128 stands for zero in the data rows.
What is the hidden score of each row? Scores go from 0 to 20, and 10 is about the middle. The score is a weighted sum of the row's numbers plus the product of two more (or one squared), each taken from its middle value.
[141 132 162 118 150 163 137 144 149 106 161 177 144 183 154 148 201 150 160 182 128 124 210 122 123 172]: 9
[142 139  80 185  94 197 120 127 148 123 190  93 196  79 125 127  64 212 125 134  80 151  44 177 157  66]: 11
[122 181  90 143 101 132 111 144 171 130 162  99 151 108 141  88 111 152  85 168  87 144 106 163 170  95]: 12
[115 111 141  90 163 130 146 150  75 136 113 112  91 134  96 147 159  74 166 112 134 117 131 116 104  96]: 16
[129 110 156 120 151 141 117  70 100 138 125 159 130 123  64 143 130 108 162  68 159 133 145  91  96 144]: 16
[ 77 150  98 116 147  75 137 121 109 169 100 135 141 114 155 144 106 127 118 128 122  81 141 101 118 151]: 9
[164  77 134 125 117 132 106 120 106 156 161 132 150 113  91 170 137 113 162 102 156 136 117 145 107 124]: 15
[129  85 171  67 166  85 159  66  64 128  63 152  92 143 111 174 151  74 154  64 185  85 164  75  60 110]: 7
[ 80 156  82 190  85 110 104 193 173 108 139  94 151 102 167 103 110 168  75 180 102 177 130 177 156 112]: 10
[117  98 132 122 165  90 163  84  94 162 107 144 114 159 108 110 159 124 163 130 162  86 122 102 105  98]: 7
[113  97 144 100 158  55 133  67  91 156  66 148 102 140  97 105 164  54 160  59 142  97 147  58  30 144]: 12
[ 90 169  63 148  73 137 102 133 169  88 135  87 159  98 162 118 112 178  89 158 103 141 107 137 180 123]: 7
[162 135 152 121 112 127 144 133 110 128 127 129 127 131 105 175 153 109 151  81 144 118 145 119 119  86]: 13
[117 116 123 134 141 113 154 124 135 111 101  99 108 124 113 127 111 115 148 109 125 140 132 146 129 115]: 7
[106 210 159 105 201  20 136 184 192 103  26 202  73 169 198 126 210  93  33 220  77 164 214  66  83 232]: 13
[ 99 165  97 173  71 147  98 188 173 124 146  64 137  73 162  91  91 163  57 109  59 144 139 171 161 119]: 10
[ 75 202  92 126  15 172  91 213 194  87 183  56 133  73 187 149 103 214  67 148  45 145  84 180 182 117]: 11
[159  99 168 157 149 123 160  78  87 159 162 160 155 142  91 121 124 112 191 129 180  86 103 124 126 107]: 12
[ 98 197  60 158  58 149 111 158 181 125 174  79 171 112 162 104  92 159  54 177  28 155 121 163 198 102]: 6
[ 51 167 128 226 167 156 103 128  96 150 201 151 229 110 159  40  41 125 152 223 181 174 118  99 122 115]: 18
[141  98 108 139 102 147  96 124 136 147 178  84 143 114 111 128 118 149  89 118 153  84 113 175 144  95]: 2
[135 110 104 158 125 157 132 116 167 116 143  94 160 124 130 145 114 144 141 146 112 176  96 126 173 104]: 10
[ 86 194  99 116  78 159  95 165 221  87 144  72 126  90 186  92 106 192  61 163  79 123 110 174 165 123]: 7
[155 167  17  86  39 132  94 205 177 134 129  13  88  38 218 165 151 212  68 101  17 118  83 219 232 126]: 9
[116 154 135 141 128 160 143 150 142 126 144 176 116 162 155 132 147 105 130 150 160 140 146 154 125 154]: 12
[165  50 147  86 163  68 132  77  80 169  72 164  64 140  96 127 140  85 157 110 127  52 158  79  63 137]: 7
[117  86 153 102 122 105 115 114 103 149 116 121 108 147  48 145 156 128 131  81 126 126 113 132 110 133]: 8
[129 156  90 126 100 144 109 133 137  89 153 131 166  96 159 121  94 192  94 154 100 144 145 176 138 138]: 8
[104 127 134 111 109 119 106 107  95 122 125 112 108 128  86 112 124  83 101  80 104 130 100 136 141 140]: 11
[171 111 126 117 132 107 149  97 126 115 152 107  96 131 121 154 168 104 157 100 116  87 105 147 138 121]: 11
[134  70 161  71 169  71 145 105  90 123 136 130  99 161 128 146 164  58 145 113  86  90 132  81 106 142]: 10
[ 75 215 183 146 208 101 140 202 191 138  73 199 114 173 210 115 171 116  88 210  84 187 187  90  69 193]: 17
[172 168 171 119 130 157 120 153 167 130 124 171 146 170 121 131 182 142 149 156 111 151 163 126  92 148]: 10
[ 97 179 124 132 112 128 136 175 199 121 101  98 154  69 161  92  97 196  90 181  83 163 104 150 173 137]: 10
[183 142 175 115 169 148 105 153 171 148 112 170  95 193 150 133 165 134 152 110 145 168 180 110 115 162]: 7
[137  84 176  81 149  98 108 121 113 114 101 131  69 144  91  90 154 111 155  96 123 123 118 115 102 153]: 6
[ 59 205 163 138 161  25 141 194 172  95  18 159 102 135 215 106 202 103  34 228  12 121 209  73 109 233]: 9
[ 74 172  62 134 121 133 108 173 173 123 132 133 141 112 158  58 114 149  88 178  78 119 111 148 167 136]: 10
[188  74 168 188 128 168 167  84  46 113 177 135 163 142  74 160 103 143 208 136 195 115 119 108 117 134]: 9
[142 144 182  92 139 113 106 132 169 113 126 146 106 193 154 140 176  91 107 149 120 178 144 106 120 176]: 7
[ 88 195  81 156 108 129 127 165 203 112 131  72 159  97 225 126 116 154  75 145  72 144 118 155 134 109]: 10
[115 117 128 117 137 121 116 115  96  90 110 115  82 139  90 159  86  88 139  92 125 110 111 119 115 125]: 11
[169 109 140 135 156 118 123  86  93 129 127 126 120 142  87 185 156 124 163 122 206 130 108 142 110 106]: 10
[161 127 153  99 148 122  95  72 146 113 131 154 126 166  91 132 123  77 113 115 131 106 145  97 111 137]: 8
[159  89 141 135 130 121 142 110 107 133  97 141 141 168 140 168 136  94 150  75 129 148 115 108 133 131]: 4
[145  89 132  64 206  52 145  73  69 156  54 175  83 161  67 121 149  77 134  42 173  81 152  68  72 151]: 9
[128  85 139  83 120 127 117  79 109 154 137 131  85 135  67 151 140 108 131 107 146  81 121 118 102 114]: 6
[146  77 150 120 163  98 127 112 145 126 118 134  72 134  95 139 122  75 167 110 147 136 133 114 113 124]: 14
[131 148 130 119 146 117 155 172 175 134 117 129 149  81 216  93 122 154  93 202  91 142 132 155 138 147]: 15
[155 134 178 166 131 106 132 168 127 145 132 174  81 174 128 126 159 111 144 134 127 168 195 118 123 129]: 9
[129 118 196 114 172  78  91 169 175 113 114 161  58 180 144 133 164  95 168 110 150 172 160 127  96 153]: 13
[114 167  80 174 129  94 107 177 166 151 129 123 125 108 193 108 137 175  65 165 113 174 131 167 147 139]: 10
[134 135 102 112 125 153 108 131 141 117 124 109 135 114 117 143 140 120 171  70 153 121 106 147 130 116]: 10
[140 125 165 103 107 135 151  93 114  97 125 114 123 131  95 147 139  99 129 129 102  85 128 119 130 113]: 11
[133 124  52 198  21 220 123 141 129 112 218  56 201  59 156 135  63 207  88 142 127 117   0 196 216  39]: 11
[ 54 177  92 145 125 152 125 203 218 103 145 112 139 106 180  75  92 175  58 136  95 131 149 129 171 159]: 11
[163 164 156 172 155 134 124 169 145 125 121 148 114 171 145 149 158 123 134 149 115 158 161 157  94 153]: 10
[128  66 118  98 162 109 154  90  90 145 130 131 129 116 111 145  97 110 130 122 185 131 138  96 122 105]: 11
[ 83 147 127 151 129 119 148 136 101 151 145 130 124 111 137 109 123 145 126 154 136 125 160 147 157 143]: 10
[113 138 151 128 155 130 143 135 122 123 115 156 113 217 119 123 158 123 123 147 138 186 164  92 119 176]: 3
[ 92 160 125 123  89 125 139 186 180  88 140  81 132  91 206  89 137 167  72 166  71 180 122 195 169 177]: 7
[121  52 152  32 156  96 177  74  70 133  48 154  77 135  93 134 169  76 124 112 165  90 172  54  52 129]: 11
[185  77 116 140 145 163 149  86 109 125 135 140  93 157 103 170 117 122 149  60 167 120 175 162 149 115]: 6
[121 114 139 120 130 123 143  90 131 121 138  83  89 120 112 121 105 116 130 138 154 148 112 125  82 125]: 10
[ 64 144  80 174  87 200 129 132 130 108 204  66 192  84 120 132  49 180  91 140 116 140  20 192 178  61]: 12
[ 93  95 152  87 144 121 131  97 110 125  94 127  97 183  99 157 136  87 160  88 120 120 114  84 102 128]: 6
[128 151 124 175  86 192 139 151 125 110 173  93 138  97 120 126  70 112 115 149 125 131  95 153 138 118]: 15
[113 119 184 112 162 119 137 106 105 139 109 153 117 141  96 155 159  72 156  73 143 111 152  97 106 108]: 13
[173  75 129 105 138 136 135 101  86 162 159 112 138 165  88 163 165 153 164 118 166 117 111 156 120 128]: 5
[183 149 139 147 131 149 152 122 114 146 140 116 145 123 103 150 115 150 213 119 161 123  86 168 142  99]: 13
[127 153 171  97 149 129 108 138 175 119 133 176  97 196 143 124 198  96 120 155 133 191 172 121 114 160]: 8
[103 137  96 142 117 127 119 131 108 135 177 112  99 101 119 147 124 142 119 122  89 138  72 137 138  56]: 17
[ 88 173  17 185  17 119 115 213 177 118 197  21 182  80 206  63  52 189  35 113  21 164  66 237 223  48]: 3
[ 68 221 163 126 193  98 125 181 156  76  88 157 101 142 225 110 172 126 100 224  94 157 216 131 111 203]: 12
[111 115 144  81 150 125 145 145 106 127 107 112 108 136 124  91 159 128 153  88 143 105 133 104 151  78]: 8
[132  91 164  83 159 137 104 160 143 118 132 165  85 197 149 127 170  54 152 143 115 175 162 102  94 149]: 12
[146 102  92 136 142 151 105 129 152 141 139  78 120  81 103 113 120 104 115 153 150 158 108 137 132  59]: 14
[110 182  99 140 106 135  79 158 191 129 124 139 140 106 190  97 134 168  76 170  99 168 132 146 160 131]: 11
[138  92 140  89 159 115 146  89 137 122  97 116 112 128 100 171 159 131 155 102 135 101 105 111 148 142]: 6
[170  67 153  84 151 145 127  91 116  98 117 128  86 154  60 157 163  92 148 109 121 118 123 105 107 140]: 11
[ 88 207 185 118 196 111 134 175 171 100  71 202  77 151 173 119 185 126  78 210 119 147 199  83  61 198]: 19
[ 85 109 138  92 128 162 104 131 105 119  98 107  84 139  87 121 123 113 148  89 115 131 104 116 124 113]: 9
[147 108 147 171 158 157 170  72 104 150 140 179 164 109  94 149  92 141 186 125 204 144 103 116 139 112]: 13
[110  87 156 116 148 144 157  91  94 144 126 154 124 135  92 148 152 121 161 154 201 139 153  64  98 118]: 12
[149  87 113 117 125 154 118 110 124 153 167 113 131 127 102 176 132 103 169 122 138 132 114 158 156 134]: 10
[103 162 107 158  76 136  92 157 174 136 141  86 123  54 181 131  93 171  94 195  66 153  98 192 170  88]: 13
[110  90 108 150 149 145 117  75  94 169 114 136 177 129 105  90 131 139 164 150 233 138  94 130  94 145]: 6
[161  80 160 104 118 123 141 100 101 134 160 126 117 184  95 118 128  71 177 105 126 107 118 104 130  74]: 8
[152 145 109 169  82 164 126 136 148 130 202  87 170  85 163 124  74 183 139 160 129 136  77 153 187  89]: 13
[164 155 156 103 127 140  98 180 184  94 108 151 122 193 132 137 196 105 195 147 120 176 130 135  95 200]: 10
[108 165 138 161 135 127  94 152 154 127 135 148 148 157 165 132 124 151  96 149 131 153 174 151 165 155]: 5
[145  80 141  53 146  57 165  75  63 154  54 171  75 122  54 121 173  75 158  65 173  82 168  55  65 157]: 13
[103 124  87 173  91 184 107 149 161  86 173  70 204  48 121  94  63 167 126 134  94 132  65 190 218  99]: 7
[133 153 181  84 146 147 127 174 116 162 114 157  92 198 125 145 143  88 170 132 134 144 116 110 120 164]: 11
[144  67 105 136  84 151 111 150 166 112 134 112 118  99 123 131 129 153 163 106  77 129  95 134 142 139]: 14
[160  88 126  64 141 111 123  62 101 107 120 153 108 134  90 123 148  57 174  98 119 118 104 128  85 116]: 14
[114 184  38 191  48 173 125 203 180 113 153  40 197  27 169  56  93 220  44 153  43 158  71 208 201  68]: 15
[149  86 163 102 146  71 175  71  54 180  72 162  95 130  59 140 155 106 166  54 182  80 154  45  72 137]: 10
[142  71 160  82 142  37 158  85  71 153  90 131  83 144  50  93 159  65 134  47 155  82 182  59  59 133]: 4
[132 105 117 135 116 147 139 108  87 156 117 110 115 120 120 173 119 111 130  82 146 139  96 117 125 133]: 12
[123  45 143 110 154  81 168  57  68 147  95 137  83 154 101 112 134  64 132  66 163 103 164  56  79 139]: 7
[152 145 196  97 180 114 119 154 134 124 103 157 109 184 109 163 149  86 144  91 129 135 168  81 110 157]: 10
[173 115 138 121 160 137 159  99 116 132 115 123 133 131  86 161 139  87 123 119 138 108 125 143 116  83]: 15
[157  68 132 114 139 148 133  92 106 129 140 123  84 139  96 148 171 129 177  96 173 106 135 140 155 108]: 7
[130  83 140  91 174  37 174  94  52 160  60 162 119 132  82 102 139  72 126 131 136  83 133  81  89 175]: 9
[159 102 151  44 134 137 131  65 134 161  97 127 100 129 109 151 141 101 167 123 148 116 130 112 103 116]: 12
[151  91 146 146 121 112 119 139 125 150 115 125 121 172  93 144 148 101 132 110 135 122 107 141 100 108]: 3
[145 113 147  85 136  86 159  60 147 149  91 143 100 150 119 206 133 101 148 116 143 101 117 120 102 134]: 7
[142  82 143 140 132 117 143 133  97 142 146 139 128 138 121 143 122 152 140  94 134 144 126 134 114  65]: 6
[135  96 153  83 148 134 142  97 112 128  79 145  63 133 118 131 156  77 124 103 110 148 132  83  95 140]: 15
[123  89 128  71 176  82 140  56  82 155  57 205  65 119  86 108 127  97 174  90 209  41 166  60  47 162]: 15
[129  38 111  44 154  51 149  79  66 142  45 161  71 162  96 149 130  87 131  70 144  67 171  56  43 120]: 10
[137 168 148 135 154 134 158 137 160  90 111 162 126 177 149 141 183 110 158 184 147 134 177 132  82 138]: 9
[162  90 143 105 116 147 133 132  99 155 114 123 107 130 120 130 141 123 148 133 107 130 132 145 125 147]: 9
[168  84 121 139 125 146 154 115  93 135 134 141 132 114 106 147 124  84 156  97 125  93 131 101  95 144]: 15
[112 101 177 122 135 124 179  65  98 152 119 148 105 140 106 143 122 107 149 131 155 148 116 116  76 104]: 12
[152 114 192 113 142 128  99 134 154 127 135 159 112 169 131 134 170  77 162 178  95 149 164 162 132 144]: 9
[ 74 168  62 166  37 145  97 204 193 132 158  30 140  43 210 132 101 196  48 137  31 168 106 199 222 123]: 9
[114 143 154 143 155 130 121 151 133  98 117 152 118 176 123 141 134 140 167 167 119 149 156 116 119 155]: 7
[110 131  24 202  49 199 129  97 115 153 207  47 174  56 127 139   9 205 123 122 146 116  30 205 177  61]: 9
[136 161  85 218  75 157 111 166 120 105 157  71 195  85 135 127  93 216 130 138 118 154  78 191 156  93]: 4
[125  70 150 124 125 155 164 108  85 115 139 134 149 156 135 154 120 128 165 108 141 109 103 103 112 173]: 4
[177  53 163  67 153  56 168  65  54 135  34 144  94 135  96 108 151  88 130  67 149  52 168  57  71 169]: 3
[109 153 205 115 168 107  81 161 149  73 103 173 109 177 131 125 168  75 138 107 124 147 167 131 106 172]: 10
[119 125 181 122 158 152 106 174 137 149 112 161  98 223 125 138 196 114 168 146 140 166 151 121  99 173]: 3
[113  77 125 127 167  73 178  69  64 156  69 156  94 127  66  79 111  83 140  90 171  56 209  36  34 128]: 5
[148  90 119  80 133  76 162  66  53 169  70 168  76 136  77 108 121  81 115  94 184  90 122  45  63 119]: 10
[164 102  99 141 117 126 131 113 125 101 135 110 114 110 143 144  93 162 143 111 113 113 128 136 145 130]: 2
[ 52 251 192 129 199  22 107 205 185 110   0 247  82 174 211  35 164 110  50 237  79 123 255  52  61 255]: 12
[121 106 163  69 141  61 160  84  71 149  81 173  88 157 100 134 144  90 136  88 157  59 163  82  73 148]: 7
[116 157  81 134  52 160  90 157 153 135 149 100 148 100 145 128 114 181  84 130  93 155 120 191 185 100]: 7
[131  85 168  76 148  39 123  78  50 154  68 139 112 142  82 113 132  67 132  83 154  69 143  56  30 165]: 8
[151  89 145  73 180  22 148  77  50 170  56 175  70 176  64 104 147  94 164  65 146  60 184  45  58 121]: 4
[ 82 143  70 193  87 156 108 190 193 101 180  94 160  56 182 113  57 185  63 207  80 167  92 179 181 123]: 18
[149 103 128 121 143 124 191  74  98 117 112 139 156 149 103 101 144 105 144 144 204 141 118 123 116  83]: 11
[157 134 219  88 148 121 113 153 170 109 117 175  94 171 109 144 156  93 148 147 125 143 143  93 124 119]: 13
[133 141 192 123 128 120 157 148 148 145 106 178 130 168 165 133 169 102 151 171 144 173 179 133 114 186]: 8
[121 186  49 200  16 198 102 150 195  58 208  27 188  23 154  65  74 197  45 147  81 145  63 217 179 123]: 13
[130 144  60 253  74 202 134 152 196 127 205  89 221  78 146 141  51 232 142 181  98 142  36 224 207 123]: 9
[142 100 146  98 181  43 180  42  74 160  64 167  63 144  89 108 158  64 129  73 156  58 159  58  92 147]: 8
[146 119 115 137  92 170 129 116 141 127 149 127 128 120 121 120 125 119 137  93  99 117  92 149 141 101]: 12
[131 106 138  98  99 116 116 116 110 128 147 132 130 133  92 142 142 113 127  86 151 111 136 117 138 115]: 9
[111 102 113 120 144 136 120  57  87 151 110 158 139 151 147 120  92 132 166 120 161 128 120 100 101 143]: 3
[131  91 159  75 152  96 143  85 114 120 126 126  68 158  88 141 157 102 157 102 134 119 125  75  89 111]: 10
[106 140 136 151 146 130  96 142 114  98 142 145 173 166 136  96 113 160  99 184 107 145 157 107 159 127]: 6
[144 117 103 110 113 122 134 126 104 143 150 139 152 107 130 116 116 130 144 125 131 117  87 139 160  79]: 13
[ 66 228 151 152 190  83 149 179 160 146  97 168  89 100 191  96 135 154  40 167 125 162 198 112 111 196]: 18
[130  80 147  54 149  58 149  84  68 136  61 156  79 137  85 109 151  78 159  91 144  64 155  49  75 173]: 8
[148 180 152 146 140 140 120 179 160 105  76 169 128 195 146 143 163 129 130 144 120 181 130 116 106 121]: 9
[109  80 145 100 132 113 140  70  86 151 113 143 140 157  89 159 136 127 177 132 158  88 130  77  88 152]: 5
[127 155  85 100 107 160 117 153 174  83 144 108 125  84 158  97 118 204  47 170  70 157 135 186 162 111]: 12
[141 149 105 101 127 154 114 111 116 116 173 111  95 110 126 132 114 138 104 129 114 105 127 126 155 137]: 16
[178 107 111 150 111 163 157 102 143 173 199 109 168 143 124 150 105 170 195 113 167 151  92 184 164  92]: 8
[156  86 167 126 135  96 143 104  90 142 156 131 145 135  85 121 114 132 143  90 196 142 131  95 132 147]: 7
[114  83 122 178 140 153 137 121 102 171 173 141 152 146  90 152 103 123 182 111 206 133 138 140 102 131]: 10
[153 104 178  96 156  97 130 123 177 109  82 197 102 203 106 132 174  67 143 161 150 179 192 111 146 122]: 5
[131 164 113 142 121  93 118 135 146 123 112 124 126  88 146 105 156 161 125 173 139 118 114 134 153 164]: 11
[162 102 153 151 178 133 156  70  98 185 106 130 121 142  67 124 150 103 142 110 194  93 116 104 104 111]: 7
[120 120 119 138  87 145 112 104 110 144 123 134 117  99  83 133 141 150 149 103 134 122 101 154 135 119]: 12
[126  93 136 125 128 114 108 115 122 138 167 110 107 114 104 131 140 128 164 120 125 120  66 132 150  97]: 10
[117 145 178 148 161 130 124 164 171 110 129 146 132 175 140 150 186 117 143 150 144 147 172 133 125 143]: 8
[115 179  96 171  92 189  86 177 165  85 132  98 172  85 146  95  90 197 125 171  73 137 113 180 197 131]: 7
[149 105 135 108 135 114 123 100 117  95 128 128 132 132 113 136 129 106 129 102 153 113 107  91 146 148]: 7
[146 113 135 136 157 125 120  64 103 113 117 149 111 129  85 159 142 105 159 116 111 139 148 137 108 136]: 13
[178 118 165 146 152 146 115 145 151 124 128 153  88 160 137 134 178 102 158 150 143 163 165 124 124 156]: 11
[120 140  72 174  86 183 108 166 164 109 181  88 193 123 166 176  43 159  97 132 163 156  71 217 192  74]: 6
[107 131 160 147 143 138 126 147 145 147 152 130 130 168 122 136 130 121 116 157 158 161 154 145 121 153]: 4
[127  90 128 176 122 166 122 118 100 152 198 128 182 113  98 173  94 153 141 125 173  99 111 166 132  85]: 11
[ 81 175  30 176  24 166 138 177 155 112 160  51 171  10 133  98  34 190  80 175  75 123  52 243 222  84]: 13
[ 78 132 107 149 124 177 125 123 139 107 139 108 153  96 146 140 105 177 109 127 113 144  91 135 164  99]: 7
[112 178  86 136 111 141 120 152 149 121 140 102 143 121 173 126  87 156 101 154  76 157 130 124 166 148]: 11
[129 139 178 125 157  92 103 162 126  74 103 177  96 168 127 145 180  82 137 141 114 177 178 106 106 161]: 15
[135  79 142 121 151  28 136  81  79 146  53 127  81 117  62 114 134  83 118  57 186  66 130  43  68 143]: 11
[140 122 136 119 160 141 123 110 104 139 119 153 161 123 100 110 124 103 183 118 172  79 123 120  76 121]: 13
[133  74 164  67 165  76 171  53  74 158  80 167 102 144  66 131 143  67 142  94 160  67 134  64  52 196]: 10
[149 120 175  99 148 145  91 168 146  97 117 190 154 205 109 158 172  90 121 124 107 175 142 100 131 128]: 12
[176 109 131 124 119 161 163 103  91 159 152 119 146 137 111 154 120 150 159  75 163 132  95 136 133 131]: 9
[119  80 147  94 148  91 162  82 124 143 141 111 102 157 115 144 196  90 174  97 126 117 123  80 130 104]: 8
[102 165 107 167  99 133 123 155 154 120 128 115 143  93 160 119 140 171  88 165  87 151 116 153 161 120]: 12
[168 152 171 117 164 151 116 148 112 122 131 155 102 201 152 170 172 111 170 123 132 147 141 161 115 153]: 8
[176 126 176 121  97 130 122 113  89 162 141 138 127 161  81 163 146 112 162  67 143 127 117 128 134 162]: 7
[ 83 195 183 148 155 118 117 200 145 117  91 212 127 135 216 119 132 104  89 175 112 139 221 111  98 165]: 16
[152  88 122  74 178  55 136  69  65 167  77 159  89 147  99 102 125  97 120  56 158  69 199  58  50 127]: 7
[158 129 199  94 160  84 100 172 171 115 100 150 123 164 120 161 205 108 164 163 131 154 176 128 103 160]: 9
[110 138  84 182 102 178 111 135 146 115 192  81 190  58 162 149  58 134 103 161  98 160  62 172 177 111]: 17
[123  97 123 118 120 146 131 129 109 146 137 115 122 158 124 122 147 135 122 107  99 115  83 162 116 101]: 6
[182 122 106 164 108 180 128  98 118 160 148  90 149 103 119 160 129 159 158  87 160 137 125 155 133  95]: 12
[115 191 166  92 171  66 113 196 201  88  71 207  87 194 220 125 203 116  56 189  33 155 238  83  99 227]: 11
[142 108 115  70 153  54 158  84  68 142  70 168  82 131  69 133 130  61 151  47 165  81 173  84  65 118]: 14
[131 128  38 226  59 255 108 117 144 120 196  41 214  43 153 139  35 181 110 126  92 135  37 203 196  51]: 15
[108 154  88 186  74 138 124 154 159  98 145  79 181  96 148 127 104 182  95 136 125 142  96 161 175  98]: 6
[114 111 123 130 108 116 131 136 123 107 131 123 147 126 126 137 118 116 115 139 150 105  99 145 164 132]: 7
[153 110 141 113 155 111 174  62  73 153 148 170 132 145 120 141 143 110 171 108 146 134 146  94  86 139]: 14
[124 202  57 139  31 183 103 157 181 104 199  34 196  45 161  97 114 190  47 133  50 141  67 200 203  89]: 18
[142  67 127 100 149  99 146  95  90 138 135 176  99 157  74 143 123 115 159 125 183  99 117 109 109 133]: 11
[150  77 116 125 117 135 137 101 123 121 172 135 127 125  99 117 105 100 134 124 114 138  99 151 130  84]: 13
[178 104 114 124 132 131 158  91 137 147 149 120 147 112  89 184 125 108 145  92 141 107  85 146 147  92]: 14
[159 122 208 113 168 117 124 155 147 116 124 164  94 216 127 137 158  72 124 112 134 167 154 114  86 160]: 10
[134 116 130 101 107 117 158 126 107 153 154 126  80 136  71 144 163  75 157  40 142 115 115 121 143 100]: 11
[146 144 127 115 170 173 123 160 135 135 128 169 138 167 109 136 163 150 130 153 162 158 180 142 113 129]: 11
[125 117 146 115 158 119 165  51  82 135 119 144 140 157 101 173  93 109 166 107 192 121 114 104 102 123]: 7
[130 122 200 149 148  94 118 159 147 120 138 152 115 179 152 120 189 108 139 122 128 164 153 119 116 172]: 7
[162  93 175  60 170  66 181  88  72 145  81 164  91 131  50 123 121  95 144  83 182  77 160  48  65 148]: 12
[140 110  95 146 124 141 105 138 151 140 141  95 111 130 112 114 144 135 124 142 121 133 103 141 118  94]: 5
[143  91 143 125 120 171 155 105  97 157 124 120 131 127  65 168 149 115 212 114 152 117 108 103 137 131]: 11
[105 152 103 160 128  80 144 131  91 149 128 139 178 128 121  96 111 151 136 141 176 138 156 118 127 148]: 7
[131 191  80 122  83 174 122 211 163 117 167  90 139  98 181 111 126 201  79 146  65 168 119 191 190 108]: 15
[160  78 169  77 114 133  99  83  94 103 123 135 117 170  84 143 137 104 150 100 146  86 131 109  91 131]: 4
[ 68 218  82 179  78 159  63 198 192  81 139  76 158  70 188  94 117 193  71 166  75 159 107 182 168  99]: 10
[131 137 133 158 165 106 158 156 159 133 136 196 138 152 117 131 144 128 175 170 145 120 180 133 119 185]: 11
[134 150 172 116 171  95  81 161 173 128 139 155 129 181 136 165 169 104 116 122 128 182 147 133 129 166]: 11
[161 138 183  95 152 136 123 125 183 115  98 176  61 188 133 109 152  66 180 121 110 199 181 119 120 148]: 11
[104 232 117  93 186  43 149 199 181 107  49 218 109 143 198  94 168 119  67 178  57 138 221  67  78 219]: 18
[118 111 100  99 129 139  98  95 117 122 148 166 130 124  68 132 140 131 122 116 137 124 106 116  99 103]: 18
[144  89 123 110 179 109 163  79  80 156  33 166  86 125  89 143 164  32 148  81 130  64 162  57  45 155]: 13
[102 184 104 147 119 138  96 210 175  91 115 117 155  88 202 108 126 144  80 154  88 131 154 151 160 141]: 11
[ 55 189  50 159 104 151 114 156 167  69 135 100 104 102 222  80 105 164  86 185  87 154  91 132 121 129]: 12
[146 117 100 139  96 171 158 138 120 148 146  95 147  92 157 126 102 178 120 131 147 137  92 178 152  84]: 10
[154 122 169 170 155 164 106 169 134 130 122 142 103 177 136 161 188  98 154 164 125 127 155 128 104 147]: 8
[141 154 199  86 166 115  72 183 141 124 125 146 142 186 101 138 195  81 150 100 134 163 177 108  84 161]: 11
[191 146 117 132 122 173 143 120 101 144 171 137 149 121  99 166  88 161 172  94 175 133 106 163 147 119]: 12
[112 120 149  76 145 137 110 155 116 112 107 127 121 139  75 147 139  90 121  97 159 117 124 139 100 139]: 15
[155 132 195 164 120 101 112 126 133  92 121 133 123 186 124 134 144  84 137 142 156 186 158 125 109 165]: 6
[134 170  63 240  51 206  95 145 130 143 240  38 223  58 113  97  82 198  85 131 123 137  53 207 207  74]: 13
[175 124 138 230 161 173 134 102  75 161 218 116 255 142 107 152  60 167 196 186 249 174 143 176 164 110]: 16
[143  79 127  98 177 119 120  84  65 146 108 117 116 165 118 156 102 100 147 127 143  91 124 100 103 111]: 8
[135  97  89 124  96 178 129 146 136  84 153 121 119 116 131 108 100 156 120 134 118  87  88 128 159  84]: 9
[141  89 131  66 157  52 138  62  69 149  68 156  70 155  72 104 104  58 153 111 144  77 148  86  52 135]: 7
[141  72 149  95 186  67 141  54  65 124  73 165 113 119  79 166 149  87 123  79 171  46 150  27  42 136]: 14
[143 101 154 255 159 241 173 111  84 180 251 150 255 150 128 125  36 212 220 152 250 203  92 227 160 103]: 3
[ 63 213 100 137  87 114 104 174 210  70 145  91 205 123 216 111 127 172  70 191  48 125 151 150 126 136]: 6
[ 75 164 125 140 155 132 137 155 165 111 119 140 160 120 172  99 100 137 104 161 123 138 145 103 134 166]: 11
[ 86 103 121 112 120 130 113 121 163  92 177 129 123 140 125 136 125 133 152 119 107 127 123 116 135 118]: 12
